data =
[[131 128 127 125 138 129 129]
 [124 127 131 132 127 123 124]
 [129 128 127 126 121 129 129]
 [126 128 129 129 124 127 127]
 [128 128 128 128 133 128 128]
 [129 128 128 128 150 128 128]
 [127 127 129 129 122 126 126]
 [125 127 130 131 130 125 125]
 [128 128 128 129 133 127 128]
 [127 127 129 129 121 126 126]]
Indices start at 1.
The entry in the bottom-right corner: 126
Find the entry in the top-right corner.
129
Find the entry at row 1, column 3.
127
Find the entry in row 3 and column 1.
129
Find the entry at row 3, column 2.
128
Find the entry in the bottom-left corner.
127
The entry directly above 123 is 129
The entry directly below the largest entry: 122
Find the entry in the top-left corner.
131
Find the entry at row 2, column 2.
127
The top entry of the column that holds the largest entry -> 138
The entry at row 2, column 1 is 124
The entry just left of 150 -> 128
The entry in row 2 and column 3 is 131

Questions about the matrix below.
1) What is the bottom entry of the column that holds the smallest entry?
2) What is the second smallest entry?
3) What is the 1st entry on the diagonal from the top-right corner?
4) What is the top entry of the column that holds the smallest entry?
5) What is the entry in the bottom-left corner?
6) What is the entry in the top-left corner?
7) What is the fourth entry from the end, reading row by row?
8) What is the 2nd entry from the end, reading row by row?
[[124 129 128 133 124 134 128 126 130 124]
 [132 126 124 130 127 129 124 127 132 135]
 [141 123 130 116 155 116 137 134 122 133]
 [131 131 126 114 119 111 120 133 126 138]
 [112 135 133 135 110 136 129 124 127 112]
 [131 125 131 129 143 130 136 128 125 124]]
1) 143
2) 111
3) 124
4) 124
5) 131
6) 124
7) 136
8) 125

[[138 147 121 129]
 [155 113 151 104]
 [125 103 111 142]]
Rows and columns are numbered from 1.
What is the entry directly above 151?
Answer: 121
The entry at row 1, column 1 is 138
What is the bottom-left entry?
Answer: 125
The largest entry -> 155
What is the entry just left of 121?
Answer: 147

X =
[[109 111 112 134 128 146 128 136 121 144 124 124 137 120 120]
 [110 115 126 123 134 122 134 150 144 115 133 122 134 133 116]
 [105 108 114 131 131 141 131 144 129 136 127 121 139 124 116]
 [106 109 113 132 130 143 130 141 126 139 126 122 139 122 117]
 [105 110 119 127 133 133 133 149 137 125 130 121 138 128 115]
 [107 110 112 133 129 145 129 138 124 141 125 123 138 121 118]
 [105 108 116 130 132 138 131 146 132 132 128 121 139 125 115]
 [106 111 121 126 134 129 133 150 140 122 131 121 136 130 115]
 [111 113 112 135 127 147 127 132 119 146 124 125 137 120 121]
 [105 109 117 129 133 136 132 148 135 129 129 121 138 127 115]
 [108 113 124 124 134 126 133 150 142 119 132 121 135 132 116]
 [113 118 129 122 134 119 134 150 146 112 134 122 132 135 118]]
Read off the first entry, reading row by row.
A: 109
The third entry on the diagonal from the top-right corner is 139
Read off the last entry, reading row by row.
A: 118
The smallest entry in the last row -> 112
The fourth entry from the end, reading row by row: 122
The third entry in reading order -> 112
The top-right entry: 120
The largest entry in the first row: 146
Read off the 3rd entry on the main diagonal.
A: 114
Read off the entry in the bottom-left corner.
A: 113
The 5th entry from the end, reading row by row -> 134
Read off the second entry in reading order.
A: 111
The entry just left of 147: 127
The 2nd entry on the diagonal from the top-right corner: 133

x =
[[126  99 127 127 130 126 127 125 116 157 157 157]
 [152 125 153 153 153 153 153 152 143 133 133 133]
 [106  99 107 107 110 107 107 106 101 153 153 152]
 [ 98 126  98  98  99  98  98  99 108 128 128 128]]
Give the smallest entry in the first column.
A: 98
The third entry on the diagonal from the top-right corner: 153
Give the fifth entry in reading order.
A: 130
Give the last entry, reading row by row.
A: 128
The largest entry in the last column -> 157
The first entry, reading row by row -> 126
Give the smallest entry in the first row.
A: 99
The entry just right of 108: 128
